128 stands for zero in the data rows.
Here are some points:
159 & 106 & 162 & 132 & 123 & 122 & 126 & 129 & 145 & 79 & 133 & 120 & 124 & 119 & 133 & 129 \\
98 & 128 & 110 & 111 & 115 & 108 & 146 & 113 & 111 & 140 & 98 & 130 & 122 & 116 & 145 & 129 \\
142 & 163 & 166 & 110 & 196 & 134 & 133 & 149 & 77 & 95 & 112 & 124 & 112 & 150 & 107 & 126 \\
121 & 133 & 86 & 201 & 175 & 180 & 194 & 204 & 179 & 192 & 198 & 104 & 156 & 166 & 185 & 134 \\
123 & 111 & 123 & 149 & 103 & 134 & 111 & 150 & 139 & 164 & 129 & 180 & 172 & 145 & 139 & 143 \\
110 & 98 & 96 & 154 & 99 & 135 & 129 & 135 & 104 & 132 & 104 & 135 & 140 & 117 & 117 & 110 \\
96 & 171 & 136 & 95 & 151 & 101 & 140 & 101 & 108 & 120 & 115 & 89 & 112 & 101 & 118 & 101 \\
101 & 102 & 97 & 72 & 106 & 128 & 128 & 119 & 94 & 159 & 121 & 144 & 153 & 104 & 154 & 131 \\
105 & 151 & 163 & 103 & 123 & 113 & 123 & 103 & 131 & 101 & 138 & 146 & 109 & 118 & 117 & 100 \\
143 & 91 & 116 & 148 & 111 & 118 & 87 & 167 & 187 & 153 & 105 & 172 & 159 & 155 & 197 & 159 \\
106 & 123 & 158 & 139 & 110 & 130 & 117 & 95 & 125 & 104 & 135 & 104 & 106 & 117 & 102 & 138 \\
146 & 143 & 149 & 138 & 169 & 128 & 127 & 155 & 135 & 111 & 103 & 130 & 136 & 141 & 131 & 127 \\
128 & 119 & 100 & 96 & 116 & 98 & 129 & 123 & 129 & 121 & 143 & 116 & 119 & 130 & 123 & 119 \\
140 & 156 & 79 & 102 & 178 & 94 & 105 & 166 & 107 & 159 & 140 & 160 & 171 & 183 & 113 & 101 \\
116 & 78 & 173 & 133 & 90 & 127 & 105 & 105 & 106 & 100 & 119 & 101 & 122 & 108 & 143 & 170 \\
131 & 133 & 134 & 140 & 129 & 120 & 133 & 125 & 107 & 123 & 132 & 120 & 122 & 116 & 119 & 105 \\
115 & 135 & 83 & 111 & 148 & 152 & 164 & 135 & 144 & 199 & 115 & 125 & 179 & 151 & 130 & 142 \\
148 & 112 & 122 & 114 & 126 & 134 & 133 & 154 & 151 & 162 & 131 & 162 & 137 & 157 & 141 & 148 \\
130 & 156 & 123 & 171 & 132 & 147 & 153 & 123 & 159 & 158 & 101 & 186 & 151 & 154 & 150 & 154 \\
95 & 170 & 97 & 150 & 134 & 146 & 163 & 136 & 163 & 138 & 152 & 153 & 137 & 156 & 154 & 122 \\
94 & 149 & 131 & 182 & 137 & 151 & 189 & 98 & 154 & 165 & 146 & 161 & 125 & 123 & 127 & 170 \\
125 & 114 & 112 & 120 & 126 & 155 & 119 & 142 & 112 & 155 & 97 & 134 & 161 & 149 & 112 & 138 \\
120 & 143 & 105 & 106 & 121 & 138 & 137 & 103 & 119 & 149 & 119 & 114 & 166 & 107 & 101 & 125 \\
151 & 122 & 136 & 110 & 118 & 119 & 127 & 145 & 136 & 104 & 122 & 75 & 128 & 114 & 115 & 128 \\
160 & 121 & 127 & 116 & 135 & 100 & 90 & 131 & 102 & 124 & 94 & 107 & 136 & 135 & 131 & 81 \\
96 & 107 & 133 & 137 & 110 & 128 & 179 & 116 & 80 & 148 & 140 & 155 & 105 & 125 & 131 & 194 \\
121 & 129 & 119 & 123 & 134 & 160 & 128 & 143 & 85 & 134 & 157 & 164 & 127 & 132 & 135 & 143 \\
86 & 108 & 118 & 95 & 110 & 108 & 141 & 109 & 116 & 107 & 132 & 129 & 105 & 125 & 104 & 142 \\
108 & 114 & 146 & 143 & 120 & 115 & 142 & 119 & 154 & 131 & 107 & 151 & 114 & 120 & 144 & 121 \\
154 & 137 & 160 & 113 & 120 & 104 & 95 & 125 & 99 & 102 & 87 & 85 & 104 & 113 & 104 & 111 \\
152 & 111 & 117 & 132 & 135 & 121 & 93 & 141 & 140 & 127 & 138 & 103 & 126 & 133 & 140 & 119 \\
Here are 11 more points, each followed by its number:
167 & 123 & 84 & 99 & 148 & 139 & 131 & 129 & 117 & 144 & 126 & 119 & 139 & 139 & 150 & 108 \\ 0
141 & 118 & 97 & 104 & 142 & 126 & 95 & 100 & 110 & 150 & 73 & 116 & 131 & 116 & 115 & 91 \\ 1
97 & 125 & 155 & 132 & 107 & 104 & 130 & 90 & 141 & 104 & 124 & 131 & 116 & 76 & 103 & 130 \\ 2
162 & 88 & 114 & 151 & 114 & 153 & 107 & 126 & 117 & 128 & 115 & 130 & 155 & 133 & 163 & 90 \\ 3
128 & 133 & 141 & 104 & 95 & 99 & 111 & 118 & 97 & 103 & 136 & 113 & 103 & 108 & 122 & 134 \\ 4
137 & 154 & 167 & 134 & 162 & 134 & 139 & 141 & 155 & 105 & 152 & 149 & 107 & 120 & 128 & 126 \\ 5
135 & 133 & 86 & 89 & 157 & 136 & 118 & 119 & 123 & 135 & 118 & 130 & 177 & 176 & 119 & 115 \\ 6
104 & 133 & 151 & 132 & 103 & 108 & 139 & 129 & 133 & 115 & 147 & 127 & 112 & 124 & 121 & 128 \\ 7
156 & 160 & 145 & 101 & 159 & 122 & 114 & 154 & 136 & 103 & 104 & 119 & 124 & 125 & 106 & 97 \\ 8
152 & 122 & 132 & 140 & 126 & 129 & 140 & 126 & 144 & 131 & 132 & 138 & 121 & 139 & 138 & 106 \\ 9
100 & 160 & 109 & 145 & 151 & 165 & 139 & 155 & 138 & 122 & 113 & 145 & 142 & 109 & 111 & 156 \\ 10
Which three of these numbered points are nearest to each point below, ignoring the 2 directions in which the first points spread most? Their numbers follow each, nearest first.
88 & 108 & 118 & 101 & 97 & 116 & 104 & 86 & 87 & 123 & 117 & 101 & 106 & 92 & 108 & 127 \\ > 1 4 0
93 & 118 & 169 & 195 & 102 & 99 & 141 & 100 & 129 & 99 & 161 & 109 & 106 & 109 & 118 & 157 \\ > 7 2 9
116 & 108 & 94 & 140 & 104 & 161 & 145 & 138 & 121 & 169 & 121 & 142 & 185 & 96 & 140 & 134 \\ > 1 0 3
115 & 156 & 105 & 144 & 126 & 133 & 145 & 147 & 112 & 139 & 157 & 142 & 141 & 145 & 148 & 155 \\ > 4 7 8
86 & 180 & 133 & 105 & 151 & 96 & 119 & 106 & 90 & 99 & 118 & 117 & 105 & 95 & 99 & 107 \\ > 10 2 8
153 & 124 & 128 & 154 & 189 & 189 & 142 & 172 & 170 & 149 & 88 & 144 & 162 & 195 & 104 & 111 \\ > 8 9 10
Now 11 new points, numbered from 0 again:
143 & 110 & 140 & 114 & 117 & 99 & 87 & 97 & 114 & 100 & 121 & 95 & 121 & 125 & 103 & 90 \\ 0
98 & 101 & 144 & 128 & 92 & 136 & 90 & 106 & 128 & 107 & 162 & 129 & 98 & 106 & 118 & 159 \\ 1
97 & 130 & 117 & 124 & 100 & 131 & 141 & 130 & 108 & 138 & 125 & 151 & 124 & 121 & 126 & 148 \\ 2
96 & 145 & 132 & 121 & 107 & 97 & 107 & 94 & 97 & 111 & 143 & 135 & 97 & 106 & 109 & 116 \\ 3
114 & 142 & 159 & 101 & 104 & 90 & 108 & 90 & 109 & 94 & 113 & 88 & 108 & 105 & 96 & 113 \\ 4
154 & 158 & 104 & 105 & 132 & 124 & 108 & 135 & 119 & 121 & 121 & 122 & 132 & 127 & 136 & 108 \\ 5
167 & 108 & 96 & 182 & 173 & 199 & 116 & 178 & 210 & 180 & 178 & 190 & 172 & 191 & 166 & 162 \\ 6
122 & 159 & 129 & 123 & 124 & 129 & 117 & 112 & 116 & 127 & 91 & 135 & 127 & 127 & 106 & 107 \\ 7
150 & 79 & 96 & 145 & 119 & 143 & 120 & 136 & 154 & 138 & 99 & 140 & 121 & 143 & 148 & 123 \\ 8
165 & 128 & 166 & 120 & 124 & 138 & 113 & 133 & 127 & 99 & 132 & 120 & 104 & 116 & 120 & 128 \\ 9
135 & 97 & 129 & 116 & 115 & 150 & 114 & 147 & 136 & 129 & 137 & 125 & 132 & 139 & 137 & 106 \\ 10
Which three of these numbered points are nearest to each point below, ignoring the 2 directions in which the first points spread most? Their numbers follow each, nearest first.
150 & 120 & 159 & 174 & 118 & 143 & 154 & 126 & 133 & 114 & 161 & 143 & 103 & 162 & 184 & 152 \\ > 9 10 6
107 & 121 & 148 & 145 & 109 & 118 & 91 & 132 & 135 & 112 & 160 & 95 & 110 & 111 & 124 & 134 \\ > 1 0 4
120 & 174 & 113 & 151 & 153 & 141 & 155 & 137 & 143 & 143 & 149 & 152 & 134 & 133 & 153 & 136 \\ > 5 4 3
91 & 108 & 148 & 95 & 106 & 131 & 150 & 104 & 120 & 115 & 126 & 121 & 100 & 93 & 121 & 187 \\ > 2 5 4
162 & 161 & 135 & 144 & 147 & 87 & 119 & 124 & 138 & 113 & 117 & 109 & 123 & 125 & 96 & 104 \\ > 4 0 7
168 & 76 & 166 & 106 & 101 & 119 & 106 & 93 & 134 & 95 & 86 & 112 & 110 & 114 & 141 & 122 \\ > 8 10 0
